[108 121 138 109 132 116 118 135]  B
[ 88 111 162  94 159 102 103 160]  S
[137 130 137 146 147 120 124 138]  P
[162  92 179  79 175  81  78 163]  C
[ 85 113 175 100 165  86  97 167]  M
gone P: [137 124 137 146 130 120 147]
[138]
gone C: [179  81  92 175 162  79  78]
[163]
gone S: [ 94  88 111 162 102 160 159]
[103]
gone C: [162  81 179  79  92 175 163]
[78]
gone P: [146 124 137 137 138 130 120]
[147]
gone P: [146 124 137 120 130 147 137]
[138]

[112 178 117 169 115 123  92 124] = A
[143 119 143 142 111 139 117 116] = Z
[133 132 143 110 152 127 162 120] = H
[180 141 110 101 135 114 142 114] = E
[127  97 102  99 117 138 138 144] = G
[ 89 137 105 191  91  90 158 110] = J
[128 119 127 116 136 127 151 135] = L
[137 163 117 129 119 139 115 135] = Y
[144 156  67 119 138 141 115 144] = V
[128 119 127 116 136 127 151 127] = R
[126 119 127 116 136 127  97 134] = U
gone J: [ 89 158 110  90 191 105 137]
[91]
gone L: [127 151 116 119 135 128 127]
[136]
gone A: [117 169 178 123 124 112 115]
[92]
gone E: [141 142 110 114 114 180 101]
[135]
gone J: [191 105  91 110 158  89 137]
[90]

[134 171 125 124 128 149 125 138 145]  magav
[ 95 167 162 104 153 126 148 168 163]  Banad
[148 163 112 132 119 150 120 132 138]  bani
[134 171 125 124 128 149 142 138 145]  lam
[156 137 103 139 111 142 118 120 124]  bipa
[148 163 112 131 119 150 121 132 138]  gimip
[148 163  99 131 119 100 121 132 133]  bomam
[116  94 135 131 131 119 120 103 106]  Nebuf
[177  95  82 155  95 126 117 108 104]  Rali
gone bomam: [ 99 100 119 133 163 121 148 131]
[132]
gone bomam: [133 121 163 119 148 100 131 132]
[99]
gone lam: [125 171 149 128 145 124 134 138]
[142]

[146 131 137  80 130] -> W
[123 100 119  99 101] -> K
[146 131 137 191 190] -> X
gone K: [ 99 101 119 123]
[100]
gone K: [ 99 119 101 123]
[100]
gone K: [101 100 119  99]
[123]
gone K: [119 100 123  99]
[101]
gone W: [131 146 137  80]
[130]
gone W: [ 80 146 137 130]
[131]

[134 120 154 141 130 128 137 130] : F
[135 125 130 126  99 100 127 125] : D
[121 122 129 100 132 131  99 123] : T
[146  87 145 109 144 139 145 177] : N
[134 120 154 141 130 149  87 132] : Q
gone T: [131  99 129 121 100 122 123]
[132]
gone T: [129 121 100 123 132 131 122]
[99]
gone T: [123 122 132 131 121 129  99]
[100]
gone T: [123 129 121 132  99 100 131]
[122]
gone D: [125 100 130 125 135 127  99]
[126]
gone D: [135 100 127 126 125 130 125]
[99]
gone N: [139 109 146 145  87 144 145]
[177]

[154 138 124 110 144 123 114 118 125 126  99 138 109] = Medu
[103 121 136 144 117 136 117 143 128 137 126 116 100] = Bepip
[154 138 124 110 144 123 142 118 139 126  99 138 109] = tebi
[103 121 136 155 117 136 117 143 132 128 116 121 147] = gal
[152 125 124 107 124 123 117 128 128 137 106 116 100] = fesoz
gone Bepip: [144 126 128 117 103 117 121 136 136 100 137 116]
[143]
gone Medu: [109 154 144 114  99 110 125 124 138 123 138 126]
[118]
gone fesoz: [124 152 100 124 123 125 106 117 128 137 116 128]
[107]
gone fesoz: [100 152 128 137 107 128 116 125 106 124 123 124]
[117]
gone fesoz: [128 107 100 128 137 116 125 152 124 123 124 106]
[117]

[130 150 129 113 149 149 131 105 119 112 168] -> nalut
[135 113 153 130 133 130 117 166 146 124 148] -> viril
[133 135 145 125 142 142 126 134 114  81 113] -> kod
[124 125 141 113 169 128 119 126 130 118 160] -> num
[139 143 144 135 124 127 131 151 116 128 132] -> tiran
[132 138 147 135 113 138 123 158 117 112 127] -> tezut
[132 154 121 151 133 155 124 180 150  75 146] -> tavas
[112 132 107 133 144 135 117 111 138 104 107] -> zor
gone tavas: [132  75 146 151 133 121 150 155 180 124]
[154]
gone kod: [114 134 113 145 133 125  81 142 126 142]
[135]
gone zor: [135 144 138 104 112 107 107 117 111 133]
[132]
gone zor: [144 138 107 112 104 117 132 133 107 135]
[111]
gone zor: [111 104 112 132 138 144 135 107 107 117]
[133]
gone tavas: [151  75 133 155 124 146 154 121 150 180]
[132]

[ 84 165  83 149  94 166 142] : zef
[ 88 150  83 149  89 101 140] : ribef
[ 98 165  83 149  81 101 140] : zozol
gone zef: [ 84 165 142 166  94 149]
[83]
gone zef: [166  84 142  94 149 165]
[83]
gone zozol: [165  81 149  98  83 140]
[101]
gone zef: [ 83  84 165 149 166  94]
[142]
gone ribef: [101 149  89  83 140 150]
[88]
gone ribef: [ 88  89 140  83 101 150]
[149]
gone zef: [166  94  84 142 149  83]
[165]

[113 131 125 127 144 130 129  96 121 123 116 121 136 128 128 108 140 127
 137 100 109 104 125 117 132  93 130  96 107  99 111] : bikiz
[109 111 136 129 110 132 129 139 137 128 101 119 116 141 124 121 121 130
 128 100 117 136 123 110 117 102 123 133 109 126 111] : bibo
[134 124 127 124 125 123 120 148 129 127 148 131 120 119 129 137 116 128
 145 156 134 149 122 143 129 158 127 150 133 149 141] : Gafe
[121 112 127 109 111  77 116 134 109  98 131 103 115 105 101 119  95  96
 129 137 121 127 119 133 109 139 110 130 122 134 132] : Lomup
[167 144 130 145 148 121 133 131 114 128 144 140 134 135 135 136 147 133
 130 173 141 114 136 152 114 139 136 144 141 127 140] : Bug
[134 134 118 116 127  88 126  98 102 106 128 114 137 109 107 119 119 100
 108 125 128  96 132 128 115 127 118  95 142 111 132] : Buza
[130 118 124 128 126  75 111 113  97 100 118 111 121 109 120 115 108 105
 115 128 114 106 108 127 101 106 111 122  97 111 111] : ser
gone Gafe: [127 127 148 129 134 129 116 141 143 120 156 149 148 149 120 122 123 150
 145 125 124 124 133 119 128 131 137 134 127 129]
[158]
gone bikiz: [113 125 140 125 121 130 132 128  96 121 128 137 123 127  93 111 104 116
 109 130 127 108  99 131 107 144  96 117 100 129]
[136]

[ 63 144 115 112  75 131 112 111 129 119 130  62] -> tolo
[131  78 118 167 120 147 114 145 130 131 113 132] -> Ridim
[112 154 133 128  82 146 111 103 137 117  93 134] -> Zepo
[133  78 116 171 121 140 111 140 127 130 115 131] -> nokad
gone Zepo: [133  93 128 111  82 134 117 137 112 154 146]
[103]
gone Zepo: [ 82 111  93 112 117 133 103 146 154 128 137]
[134]
gone tolo: [112 111 131 129 112  75 115 144  62 130 119]
[63]
gone nokad: [131 140 115 171 140 121 116 130 111  78 127]
[133]
gone Zepo: [146 133 154  93 112  82 134 103 117 128 137]
[111]
gone nokad: [133 116 131 140 130 140 115  78 121 127 171]
[111]
gone tolo: [115 144  62 111 112 119 130 131 112  63  75]
[129]

[114 175  78 113 182 100] -> Sakiz
[ 93  86 158 159  85  92] -> lapa
[114 175  78 113 117  80] -> petes
[114 175  78 113 182 178] -> vodit
[114 175  78 113 169 174] -> Nul
gone Nul: [174 114  78 113 169]
[175]
gone lapa: [158  85  92  93  86]
[159]
gone Nul: [169 174 175 114 113]
[78]
gone Nul: [ 78 169 175 114 174]
[113]

[161 167 172 177 179 179 175 170 163 156 149 143 138 135 133 130 130 129
 129 128 128 129 129 128 128 128 129 129 128 128 128 128 128 128 128 128
 128 128 129 130 130 132 134 137 141 148 152] : mif
[128 128 127 127 128 128 128 128 128 128 129 129 127 129 128 131 133 135
 139 144 150 156 163 169 175 178 179 177 173 168 161 153 147 141 136 134
 132 130 128 128 128 127 128 128 128 128 128] : gos
[128 128 128 128 128 127 127 128 127 127 128 129 128 128 127 127 128 129
 130 130 132 135 139 143 179 155 164 170 176 178 179 177 173 167 159 153
 146 141 137 134 133 130 129 129 128 129 128] : Doros
[129 132 136 139 144 149 156 163 169 175 178 180 178 173 167 161 181 162
 142 137 134 131 131 130 128 128 128 127 128 127 128 129 128 129 128 127
 128 128 127 128 128 128 128 128 128 129 129] : febib
[175 179 179 177 173 167 160 153 146 141 136 135 132 130 129 129 127 128
 129 128 128 127 127 127 128 154 128 129 128 129 128 128 128 129 129 129
 129 130 131 133 135 139 143 149 156 164 169] : vifi
[129 128 129 128 128 128 128 128 128 128 129 129 127 128 128 128 129 127
 129 129 129 129 129 131 133 136 140 146 152 159 165 170 176 178 178 174
 171 165 157 151 145 140 137 133 130 130 129] : pabin
[128 128 128 128 128 127 127 128 127 127 128 129 128 128 127 127 128 129
 130 130 132 135 139 143 148 155 164 170 176 178 179 177 173 167 159 153
 146 141 137 134 133 130 129 129 128 129 128] : vup
gone febib: [167 128 128 131 175 181 129 128 130 128 128 161 128 128 128 129 132 129
 128 129 142 134 129 144 162 128 173 128 127 128 136 139 127 149 178 128
 137 169 128 178 163 131 127 128 127 156]
[180]
gone vifi: [132 129 135 129 160 154 135 128 129 128 129 127 169 129 128 128 139 128
 128 127 129 128 141 130 127 175 164 179 177 128 173 156 143 128 127 167
 179 129 130 133 149 129 136 129 146 131]
[153]
gone febib: [130 128 131 178 178 167 128 128 128 131 128 127 139 127 173 129 136 128
 156 134 128 128 142 129 132 161 169 129 127 127 128 180 128 128 144 128
 128 137 149 128 128 181 129 129 162 175]
[163]
gone febib: [137 162 173 127 128 128 128 128 134 127 128 128 129 167 149 128 128 127
 132 181 129 169 156 128 142 128 131 178 128 180 178 128 128 127 144 128
 130 129 139 161 131 136 175 129 128 129]
[163]

[163 164 117 112 139 168 108]  Sidiv
[122 110 152 165 111 121 150]  Fedo
[163 148 117 112 139 168 108]  lelar
[110 111 167 152  98  95 168]  sur
[181  96  98 105 142 154  97]  tunol
gone sur: [168 152  98 111  95 167]
[110]
gone tunol: [154 105  98 142 181  96]
[97]
gone Fedo: [110 111 122 152 150 165]
[121]
gone Sidiv: [117 108 112 163 168 139]
[164]

[122 129 105  95  90 126 161 133  71 115 124 144  62  97 124 134 103  84
 168 113 115 133 125 141 131 153 132 179 142 135] = Fenot
[163 107 171 138  88 114 126 173 118 134 112 147  63  91 129 126 120  95
 139 133 134 132 133 110 141 131 159 107 121 110] = Kipam
[123 175 119 136 158 131 152 132 107 138 126 118  74 105 133 121  96 140
 146 131 166 136 141 176 159 152 114 118 178 156] = mis
[118 189 117 143 184 132 154 125 116 146 132 109  81 105 135 127  91 156
 141 136 178 139 147 191 166 152 106 104 195 167] = vuro
gone mis: [156 132 158 131 175 141 146 121 123 133 136 166 131 152 126 114 140 159
 119 138 107 136 176 152  96 178  74 118 118]
[105]
gone vuro: [195 132 136 156 167 166 184 191 154 106 109 141 132 125 189 146 116 105
 143 152 147  91 127 139 178 104 117 118 135]
[81]
gone Fenot: [122 141 105 142 133 115 135 161 131 113 179 144 115 153 134  71  84 126
 133  95  62 132 124  97 129  90 168 124 103]
[125]
gone mis: [105 141 136 146 152 126  74 138 131 178 156 158 140 176 136  96 107 119
 118 132 175 131 166 121 123 133 114 152 118]
[159]

[137 138 125 136  77 124 138 147] = pufuv
[151 137 146 132  83 129 136 121] = bimi
[102 117  94  95 172 127 117 173] = miro
gone miro: [ 94 117 117 172 127 102 173]
[95]
gone miro: [117  95 102 127 117 172 173]
[94]
gone bimi: [129 151 136 146 137  83 121]
[132]
gone pufuv: [ 77 137 147 138 136 138 125]
[124]
gone miro: [173 127 117 102  94 117  95]
[172]
gone bimi: [132 137 129 136 151 121 146]
[83]

[166 168 151 188 149 123 160 160 115 164 147  99 110 132 158 167 155 105
 122  98 142  83 123 125 108 115 159 114 148 101  99 103 148  93 151 140
 108 130] : tuzo
[186 159 158 157 133 122 133 153 126 181 147 104 102 145 169 142 179 103
 145 111 134  93 130 131 130 109 155 119 143 117 121  94 179  92 127 123
  92 131] : ninuv
[178 155 160 163 139 119 142 156 110 175 170 114 108 141 180 129 164  98
 142 130 140 107 132 135 124 110 149 115 139 130 120  96 153 139 145 127
 107 124] : Lide
[186 159 158 157 133 122 133 153 126 181 147 104  91 145 169 142 175 103
 145 158 134  93 130 131 130 109 155 119 139 117 121  94 179 185 127 123
  92 115] : Nem
[188 172 127 173 130 107 142 147 141 164 137 121 101 133 187 133 178 122
 136 103 127 117 138 124 126  80 153 133 145  71  97 117 168  81 126 123
  85 113] : Dum
gone ninuv: [103 181 131 117 169 179  92  92 153 145 143  93 158 104 155 121 145 159
 157 127 179 123 130 111 131  94 147 126 186 133 130 133 119 122 102 109
 134]
[142]
gone Lide: [107  98 141 114 127 156 163 153 115 110 124 110  96 164 132 107 170 180
 142 119 120 139 142 155 160 135 108 124 140 145 139 149 139 130 175 130
 178]
[129]
gone Nem: [130 153 121 159  91 158 145 179 133 185 103 145 131 158 123 117  93 147
  94 181 157 130 133 115 175  92 155 127 126 109 134 104 122 119 169 139
 142]
[186]
gone Lide: [145 170 127 124 164 114 149 156  98 115 130 110 153 142 139 178 135 108
 120 132 139 141 107 155 119 107 175  96 139 142 110 160 163 130 180 124
 129]
[140]
gone Nem: [155 121 158 133  93 186 103 131 158 123  91 104 134 119 122  92 117 145
 126 139 179 169 130 185 115 130 181 147 127  94 175 142 109 157 145 153
 133]
[159]
gone tuzo: [101 149 151 123 147 140 115 125 105  99 132 160  99 164 155 130 114 166
 123 108 151  83  93 158 160 148 168 122 159 142 188 115  98 110 148 167
 108]
[103]

[114 112 124 122 123 111 130 131 124  96  94 115 127 124 126 120 131 134
 157 122 126 148 130 131 131 157 137 126 128 108 137 128 132 122 121  95
 149] : suvu
[120 108 126 126 124 103 131 125 121 133 176 122 126 124 126 122 129 130
 153 116 120 148 121 113 125 150 139 125 119 107 136 123 131 116 123 103
 144] : peb
[112 110 125 124 130 106 132 122 117 127 161 137 123 124 130 122 118 124
 127 102 132 141 115  87 122 128 125 124 125 110 135 117 133 115 125 132
 134] : seg
[122 132 128 129 123 130 129 131 134 139 131 127 130 125 126 123 137 130
 136 135 121 145 150 164 138 157 124 127 131 111 130 136 128 137 122 103
 149] : Zagu
[114 108 125 123 127 108 132 124 111 129 173 129 124 124 129 122 123 129
 144 105 123 144 116  98 121 138 132 124 111 108 137 120 132 112 125 117
 140] : sinip
[110 119 126 129 132 114 132 131 118 122 143 142 122 124 132 121 114 129
 101  94 135 137 118  87 126 118 115 123 116 112 133 115 135 112 128 151
 127] : nozel
[124 120 126 121 122 114 130 133 133 139 152 113 129 124 124 121 135 140
 148 137 122 147 141 150 136 160 134 127 121 109 134 133 127 133 122  95
 150] : Sak
[129 136 127 129 132 130 131 127 123 120 109 148 123 125 133 124 110 128
  67 116 131 126 130 105 147 116 103 126 143 120 124 119 131 125 129 165
 120] : gebir
[122 128 126 129 132 117 131 139 117 121 124 146 122 125 133 124 111 124
  80 107 126 130 124  90 136 116 107 124 131 116 129 116 134 119 129 162
 123] : sivi
gone suvu: [132 130 131 111 120 124 131 122  94 126 124 127 128 114 134 122 126 137
 148 128 121 112 122 130 123 157 131 137 126 115 149 157 124 131  96 108]
[95]
gone suvu: [ 94 130 124 131 123 120 149 131 126 114 122 128 121 130 111 124 137 122
 157 131 112  96 128 132 131 115 157 137 134 122 127 108 148 126 124 126]
[95]
gone Zagu: [127 136 137 129 164 138 131 103 134 130 111 122 130 128 129 131 135 127
 157 131 125 123 123 130 124 137 132 149 128 145 136 122 130 121 150 139]
[126]
gone gebir: [120 129 119 125 126 127 127 120 148 136 131 130 123 120  67 143 109 129
 129 124 116 130 128 165 132 103 110 124 126 131 105 131 125 123 116 147]
[133]
gone peb: [124 144 131 131 148 103 122 108 130 123 107 124 126 120 150 116 121 129
 125 133 103 123 126 116 113 139 125 122 119 126 121 153 125 176 120 126]
[136]

[110 154 124  97 109 100  87 141 133]  Tulif
[110 154 124  97  78 113  95 132 160]  zaf
[ 75 133 189 184 142  81 162  70 155]  bufef
[110 154 124  97 109 100 111 141 109]  fipom
gone bufef: [142 189 184 133  81 162 155  70]
[75]
gone fipom: [124 141 109 154  97 109 111 100]
[110]

[137 132 129  68  69] = podu
[134 134 125  85 120] = livep
[136 142 157 195 156] = vetub
[128 133 151 156 143] = debov
[135 131 121  82 117] = Zazam
[137 130 123  80  79] = gose
[132 137 154 184 151] = kaviz
gone podu: [ 69 132 137 129]
[68]
gone gose: [130 123  79 137]
[80]

[103 134 132 127 130 109 120 140  94 142 152 103 158 124 139 126 122 155
 126 129 135 149 132 170 119 123 124 142 160 171 154 105 130 147 140 119
 151 165 140 127 143 129 123 129 140 148 120 101 141 105 155 113 104  72
 112 123 132 140 150]  Koga
[146 122 115 131 142 113 132 122 151 127 144 120 128 129 134 153 129 163
 115 120 134  93 137 121 153 129 129 124 127 137 116 138 130 142 129 130
 137 121 140 134 122 130 140 125 138 139 123 142 126 142 122 142 154 115
 136 137  99 116 134]  fip
[137 107 141 121 112 147 110 135 133 132 163 108 100 131 116 140 109 165
 153  86 123  82 114 142 185 150 133 130 127 133 110 146 164 143 145 133
 141  88 132 139 144 109 167 163 141 156 140 126 155 153 126 141 103 145
 145 157 117 118 117]  tele
gone Koga: [130 155 139 129  94 135 126 155 103 160 113 105 152 134 126 140 129 143
 150 149 132  72 148 104 109 140 129 132 154 119 127 130 103 101 120 124
 119 105 142 170 165 151 142 140 123 132 158 120 112 123 123 147 141 127
 140 140 124 171]
[122]
gone Koga: [143 109 148 170 155 105 124 154 127 160 123 113 104 130 132 142 142 129
 140 122 149 105 103 129 141 123 140 120 132 140 112 120  94 126 147 140
 119 127 134 140 152 129 135 130 101 171 103 155 123 119 126 139 158 132
 124 165  72 150]
[151]
gone tele: [131 135 137 147 109 117 141 150  82 165  86 123 140 109 121 133 163 139
 145 114 157 141 118 164 155 130 156 185 153 110 146 143 112  88 141 145
 132 163 117 132 133 142 126 141 107 110 133 126 133 144 167 145 153 140
 127 103 116 100]
[108]
gone tele: [131 157 132 156 146 163 153 117 135 141 107 127 141  82 141 123  86 185
 133 116 118  88 133 103 132 130 109 140 140 114 153 141 163 150 165 147
 139 126 112 108 145 145 155 121 144 167 100 145 110 133 137 133 109 110
 126 143 142 117]
[164]
gone fip: [120 124 137 120 128 151  99 163 129 137 122 136 116 129 130 130 153 127
 142 134 122 115 137 123 129 144 125 140 122 142 113 138 142 140 129 146
 129 122 134 132 153 134 134 139 115 142 121 116 138 127 115 154 137 130
 121 142  93 126]
[131]
gone tele: [142 116 145 118 164 110 163 103 126 133 135 139 141 121 153 163 156 107
 146 133 137 114 133 145 144 109 109 155 112 130 141  88 110 145 131 117
 141 165 141 157 133 123 126 140 143 117 150 100 108 132  82 127  86 132
 153 147 167 140]
[185]
gone Koga: [151 123 160 154 130 129 112 135 119 124 148 127 122 141 140 119 105 134
 149 171 127 123 170 113 147 165 152 103 124 142 150 140 104 109 142  94
 126 132 105 140 120  72 132 129 130 155 132 120 123 155 158 140 129 143
 103 140 101 126]
[139]

